In the rows, zero is written as 128.
Each path below is one point turned by a fixed rotation once a step. After each direction that follows a path, write how fast that rotation turns it, in degrees a step (0 if it stays still).
Each turn is a multiple of 5 degrees from 10 to 175, or 0.
Each row of a path follows its step; steps can be skipped.

step 0: [130 122 133 131 133 130 130 121 129 128 120 141 136 130 134 130 126 126
 128 124 118 130 138 130 137 122 128 137 126 123 123 130 132 125]
step 1: [131 130 123 126 126 121 119 119 137 132 123 122 127 134 131 124 132 132
 136 126 130 133 121 127 121 118 119 131 127 121 132 133 133 127]
step 2: [132 121 132 121 134 124 133 131 127 137 129 129 137 130 130 132 126 121
 120 128 125 123 120 130 121 120 135 126 120 127 122 137 127 124]
step 3: [125 127 125 145 129 124 128 127 128 141 123 133 125 129 132 121 125 132
 135 126 128 123 127 121 126 127 130 122 133 122 121 129 133 122]
step 4: [137 121 140 132 132 127 132 129 137 124 129 131 129 121 124 128 123 130
 129 126 135 125 121 125 130 123 117 138 129 128 128 139 124 127]
step 5: [124 129 118 131 136 136 129 126 133 127 127 125 128 130 133 128 128 123
 132 132 116 126 128 126 136 125 131 130 126 116 131 142 130 126]
step 6: [135 131 136 128 128 126 125 124 133 133 125 131 134 137 127 123 125 138
 118 114 125 129 123 125 130 124 128 130 126 117 133 125 130 127]
step 7: [129 124 127 123 129 115 130 128 125 127 119 133 129 129 138 136 133 133
 134 135 125 127 126 117 128 118 127 131 124 126 121 136 130 127]
step 8: [128 123 137 129 128 131 133 115 135 137 125 128 132 137 130 127 128 124
 136 125 130 122 120 135 124 129 130 123 136 126 128 135 134 125]
step 9: [131 119 123 134 134 122 121 127 133 138 125 131 129 119 126 130 123 119
 126 121 130 131 132 124 128 118 126 134 126 121 124 131 121 121]
Directions:
[128 127 126 126 129 127 130 126 127 129 130 126 125 130 128 130 125 126
 125 128 128 128 128 129 127 132 131 128 129 126 131 130 128 123]	115
[129 128 129 131 129 132 127 126 129 130 126 129 130 129 130 127 127 128
 126 128 129 133 130 128 128 131 129 125 128 126 125 126 129 128]	130
[128 128 131 131 128 128 123 127 128 131 127 126 127 129 128 128 127 128
 128 128 128 128 128 127 131 126 129 130 129 131 132 124 131 125]	135

step 0: [132 132 124 124 131 134 123 128 121 130 127 127 123 125 123 127 129 132
 124 116 119 123 122 122 124 134 123 121 137 135 131 127 131 129]
step 1: [119 127 133 125 134 129 115 124 128 120 120 128 132 128 132 128 135 133
 133 119 120 134 126 126 127 127 133 128 131 123 134 133 129 128]
step 2: [125 118 134 131 131 120 125 129 122 123 138 128 132 121 134 134 134 121
 131 123 123 124 123 126 128 125 126 131 129 126 120 126 136 130]
step 3: [136 122 128 131 129 129 123 127 118 128 124 129 136 132 123 133 136 123
 122 127 122 122 121 123 129 129 120 123 128 136 129 126 123 121]
step 4: [132 126 136 124 138 132 126 130 126 128 116 129 128 131 124 132 144 135
 126 129 129 128 127 126 121 130 129 130 123 123 129 135 134 131]
step 5: [130 135 132 126 132 131 127 125 127 123 132 117 124 123 129 136 127 126
 131 124 125 125 118 129 121 129 117 131 126 124 125 128 142 129]
step 6: [124 131 129 128 133 135 121 128 123 120 129 119 134 130 127 124 129 116
 119 125 116 126 128 126 130 130 125 124 127 123 130 129 123 125]
step 7: [127 120 131 128 139 130 129 132 125 119 125 136 135 120 124 131 132 131
 118 121 129 129 133 126 124 129 127 127 132 121 122 132 129 133]
step 8: [132 130 128 121 134 127 123 127 125 123 129 132 134 122 120 135 126 131
 134 123 125 125 116 125 121 129 128 119 126 135 124 120 134 131]
step 9: [125 129 129 122 134 123 125 129 119 126 120 127 130 134 130 127 131 122
 135 123 114 120 124 128 120 132 131 131 125 125 134 131 122 128]
Directions:
[133 127 128 126 124 129 128 126 129 129 132 128 127 126 128 130 128 125
 131 127 126 126 129 128 129 131 129 124 127 127 128 128 128 128]	125
[129 132 128 127 128 128 126 127 126 126 126 129 129 130 128 127 127 128
 128 132 124 130 129 129 130 127 130 124 127 131 130 129 128 125]	135

step 0: [133 134 129 122 122 133 135 123 125 136 124 130 131 130 131 137 129 135
 123 132 132 123 135 122 118 124 126 127 125 122 135 121 137 126]
step 1: [128 130 135 122 129 130 124 130 126 115 136 131 121 125 124 126 128 128
 124 125 127 131 137 136 126 119 133 116 124 129 125 132 130 136]
step 2: [131 127 130 127 126 138 140 130 135 132 134 120 128 132 131 123 130 132
 124 134 125 117 127 134 123 132 127 125 126 132 136 124 131 118]
step 3: [128 134 131 123 123 136 125 123 125 119 118 132 133 130 125 137 121 128
 128 125 125 122 129 128 123 114 126 124 127 134 128 132 129 132]
step 4: [130 127 134 118 123 134 132 126 127 133 139 130 128 129 135 127 131 136
 122 134 126 127 139 132 123 135 128 120 129 119 124 132 125 129]
step 5: [134 134 132 123 129 128 133 134 131 128 128 128 125 128 115 125 119 124
 132 127 126 125 123 138 123 118 125 118 122 130 133 128 135 124]
step 6: [128 125 127 127 122 145 129 125 135 122 129 133 127 134 131 128 125 138
 129 132 128 115 133 125 127 133 134 130 124 131 126 134 132 132]
step 7: [126 131 141 120 128 126 130 132 130 130 131 129 138 129 131 136 122 122
 125 132 124 129 126 129 120 125 122 114 131 133 126 133 127 129]
step 8: [135 134 130 121 122 135 130 130 127 128 130 141 122 128 123 122 126 139
 126 125 126 124 126 134 131 133 121 129 125 121 135 136 130 125]
step 9: [129 125 128 125 124 130 132 137 137 136 132 125 127 133 130 129 118 125
 133 130 133 120 128 129 127 117 129 121 123 135 120 132 127 138]
Directions:
[130 129 129 126 127 129 126 130 130 129 125 125 129 129 127 125 131 128
 129 126 128 129 124 131 126 129 129 129 131 126 132 128 129 129]	125
[130 127 122 131 124 126 132 129 130 127 128 129 127 128 127 128 126 130
 130 129 127 128 127 132 128 127 127 129 128 130 130 129 127 126]	115

step 0: [130 125 135 131 130 133 137 129 125 126 114 135 122 117 127 122 133 131
 126 125 135 132 127 128 130 120 131 142 129 128 129 129 133 129]
step 1: [129 136 122 132 137 122 129 123 124 126 132 128 123 123 127 133 131 127
 143 136 129 131 122 128 135 118 135 133 119 130 122 130 126 131]
step 2: [132 117 122 129 136 126 134 122 136 122 127 126 127 134 122 130 131 131
 131 134 133 118 126 125 129 125 125 118 133 126 115 134 133 127]
step 3: [130 133 132 123 136 128 131 136 131 127 124 134 126 115 125 123 124 131
 128 126 140 129 127 130 129 128 125 121 140 124 127 125 128 116]
step 4: [127 134 124 129 132 124 117 134 134 142 128 137 127 128 131 134 134 138
 131 131 134 131 126 133 137 127 127 126 124 131 130 130 119 128]
step 5: [127 109 127 133 131 136 123 125 133 129 134 132 136 133 122 130 129 132
 124 124 140 131 132 129 130 125 131 132 121 127 123 131 129 127]
step 6: [127 130 129 129 130 135 135 131 123 129 128 126 128 121 127 131 134 118
 128 123 140 142 127 133 130 129 124 135 135 127 118 124 136 132]
step 7: [120 137 120 126 128 121 126 123 125 129 122 118 119 129 127 132 132 127
 132 129 139 127 131 136 136 124 132 125 126 132 129 138 130 135]
step 8: [129 127 123 127 132 130 134 120 132 127 134 118 137 135 124 130 122 131
 129 127 142 123 127 130 120 126 131 114 124 130 128 123 125 126]
step 9: [130 131 124 126 131 135 133 138 132 130 129 128 134 125 133 118 129 130
 126 127 128 136 134 138 131 136 118 114 134 129 127 124 131 127]
Directions:
[130 130 130 128 129 133 129 125 127 129 130 129 129 125 128 129 126 127
 132 127 128 128 129 130 127 128 128 129 130 126 129 126 126 128]	135
[128 125 127 133 129 126 126 126 130 131 129 127 128 132 128 127 124 127
 129 129 127 128 127 130 125 127 130 128 128 127 126 127 127 128]	115

step 0: [130 143 133 124 129 125 119 136 127 129 131 123 128 132 134 124 128 126
 126 119 134 120 123 131 123 133 128 127 128 130 129 132 134 124]
step 1: [126 121 122 127 124 132 131 127 126 123 126 121 128 126 124 117 126 125
 121 135 126 136 125 133 132 137 121 122 120 130 127 131 127 121]
step 2: [140 130 128 129 121 128 119 133 125 130 127 131 130 130 125 133 123 130
 129 131 132 137 127 120 121 124 130 129 139 134 124 129 120 124]
step 3: [130 128 123 134 125 127 136 123 122 131 134 129 130 132 142 129 122 129
 122 124 130 117 131 126 129 139 125 129 126 128 131 131 123 128]
step 4: [124 142 130 122 132 129 128 121 129 130 130 129 130 131 129 122 130 127
 130 134 125 137 116 127 123 135 124 122 130 133 124 125 132 132]
step 5: [131 122 132 137 124 123 121 133 129 125 128 123 118 137 128 121 128 127
 120 128 130 127 124 127 131 122 117 126 127 129 122 135 124 130]
step 6: [123 132 122 132 127 126 128 134 127 127 135 127 130 122 126 124 117 121
 129 130 136 132 129 126 117 135 138 128 127 128 130 135 123 125]
step 7: [135 130 124 126 131 130 124 130 127 135 123 125 137 134 135 124 129 130
 130 134 121 126 131 138 129 136 119 131 134 129 125 129 122 123]
step 8: [134 132 132 123 122 126 129 130 118 126 127 129 127 131 131 129 131 124
 128 124 132 128 116 114 129 132 127 126 121 129 121 132 135 121]
step 9: [125 120 121 131 125 133 126 119 131 125 134 125 122 133 132 124 123 129
 121 130 120 136 131 125 122 131 127 120 131 135 128 129 121 130]
Directions:
[129 130 126 125 131 127 130 131 128 131 128 129 129 129 133 131 127 129
 132 130 127 125 127 129 128 130 126 127 127 126 129 127 130 129]	95

step 0: [125 134 136 134 132 132 128 127 129 120 113 128 119 129 124 127 123 129
 128 118 122 132 133 133 138 124 128 133 132 129 124 132 123 130]
step 1: [117 141 131 128 126 121 124 127 130 119 120 129 130 130 128 130 126 135
 128 114 120 132 130 128 132 133 129 135 127 127 122 126 134 130]
step 2: [126 137 132 129 118 126 123 133 121 125 128 127 132 126 126 130 127 131
 128 124 129 135 124 131 138 131 131 137 131 124 131 130 146 133]
step 3: [135 132 135 122 130 127 132 131 126 127 132 134 136 121 117 124 120 126
 131 123 126 135 122 131 140 123 127 135 129 127 131 134 135 135]
step 4: [122 129 131 126 131 131 130 127 129 127 125 132 132 122 119 125 112 133
 126 124 130 130 130 123 134 122 123 140 136 130 130 139 126 126]
step 5: [120 124 119 130 124 128 120 126 132 124 118 132 132 126 124 124 115 135
 129 124 121 126 132 129 132 125 120 138 129 117 128 130 131 128]
step 6: [125 128 119 125 126 128 123 133 126 137 126 126 129 129 128 126 123 128
 123 124 122 126 135 131 140 137 120 139 126 120 123 128 137 134]
step 7: [132 130 123 123 128 131 133 129 126 130 126 124 122 136 115 127 130 128
 128 124 134 127 129 131 142 130 121 139 129 124 127 130 132 141]
step 8: [123 129 130 127 132 131 133 125 129 123 130 122 121 131 117 122 119 132
 130 121 135 134 123 133 140 124 125 136 129 128 118 123 123 130]
step 9: [114 128 127 122 120 120 132 122 131 121 133 124 131 132 130 124 121 136
 131 120 130 130 128 131 133 127 123 138 135 127 124 121 128 127]
Directions:
[129 129 125 129 125 125 124 130 127 129 131 128 127 128 130 127 128 129
 129 126 128 133 129 129 126 127 127 130 127 126 130 126 127 126]	95
[126 128 128 126 125 133 128 131 129 128 128 131 131 128 128 129 133 129
 125 127 127 127 128 128 129 130 130 129 127 125 129 125 128 127]	85

step 0: [122 131 124 129 132 131 141 120 122 123 130 129 131 128 117 129 128 134
 133 129 127 123 137 133 133 119 123 129 132 131 126 123 129 137]
step 1: [121 131 120 130 132 138 130 132 126 136 131 128 132 128 132 127 126 120
 122 128 127 133 123 134 119 128 140 130 125 132 128 119 138 130]
step 2: [120 126 124 131 131 130 131 134 137 131 128 134 126 119 122 129 130 136
 131 126 130 126 127 141 121 130 115 131 126 127 129 132 120 123]
step 3: [132 131 124 127 131 132 124 128 124 126 137 123 140 118 130 124 132 120
 126 126 136 135 136 133 134 124 124 123 131 130 132 130 127 138]
step 4: [128 134 128 127 134 126 131 130 128 133 128 124 136 129 130 132 135 131
 124 132 138 119 124 135 125 139 132 125 125 124 115 128 134 123]
step 5: [124 130 131 135 127 135 129 114 130 125 123 136 134 117 128 121 128 135
 128 124 128 123 121 131 136 125 123 123 122 126 134 130 131 128]
step 6: [128 130 122 139 137 135 128 133 121 133 128 121 123 128 122 131 134 129
 124 131 130 136 124 126 135 122 128 120 135 124 121 125 132 134]
step 7: [117 131 119 130 137 133 124 121 132 126 125 122 131 131 127 130 127 137
 131 121 134 120 134 131 125 128 131 140 126 128 128 120 129 124]
step 8: [119 128 125 126 128 133 136 129 128 126 138 137 127 122 123 120 131 127
 126 127 126 127 124 137 130 120 131 128 134 140 126 133 132 137]
step 9: [125 133 120 137 132 127 127 136 121 137 131 124 132 122 125 128 123 127
 134 125 132 136 131 136 118 134 131 120 124 125 131 127 129 122]
Directions:
[131 125 126 129 130 130 130 129 123 130 127 124 129 132 130 127 126 127
 125 128 128 130 128 130 127 129 130 126 129 129 129 131 128 128]	135
[129 129 131 129 126 126 128 132 127 130 127 126 126 129 126 128 127 133
 128 129 128 128 129 132 128 127 127 128 126 129 123 127 127 128]	160

step 0: [130 134 137 127 126 119 130 123 134 141 135 131 128 133 128 133 127 128
 123 134 124 116 121 129 127 123 126 137 123 126 126 134 124 127]
step 1: [129 124 124 121 123 125 123 130 127 132 124 127 120 140 126 130 124 133
 127 126 131 129 138 135 127 130 141 117 128 129 129 121 133 135]
step 2: [118 134 137 128 120 124 139 130 119 127 127 132 122 119 135 137 128 128
 127 127 121 126 129 129 130 124 124 129 123 126 120 132 123 131]
step 3: [130 136 121 126 128 121 120 126 133 137 130 121 127 140 127 134 132 129
 126 137 126 127 134 139 129 136 130 132 126 132 131 135 126 125]
step 4: [127 128 133 132 122 126 133 122 121 133 132 128 121 127 127 126 123 124
 127 121 123 129 132 128 125 121 141 119 122 121 120 128 139 130]
step 5: [130 130 131 121 126 126 127 138 134 136 125 133 118 124 133 131 132 130
 123 135 122 119 127 138 130 132 120 126 130 126 124 129 119 132]
step 6: [127 129 127 126 130 121 131 127 124 135 125 121 134 136 129 134 127 130
 130 126 133 134 139 135 134 119 140 130 116 132 127 129 126 126]
step 7: [123 130 140 136 121 130 131 122 121 135 134 133 115 130 126 129 131 129
 123 127 118 129 124 134 125 136 130 131 134 129 123 126 128 133]
step 8: [127 137 119 114 129 127 122 132 132 135 133 124 121 125 130 134 124 127
 123 131 135 123 131 131 137 129 130 122 119 129 121 129 128 126]
step 9: [130 128 135 131 125 117 136 131 122 133 130 130 125 125 131 124 131 128
 134 121 126 126 138 138 117 125 140 133 127 128 129 133 124 129]
Directions:
[130 126 130 132 128 129 129 128 129 131 132 127 130 133 127 131 129 126
 129 126 129 128 128 127 127 128 130 128 129 128 132 128 128 127]	120
[131 127 129 127 129 129 127 132 130 129 129 127 126 131 130 129 125 129
 125 129 127 127 125 127 128 129 124 129 127 133 127 132 128 127]	145
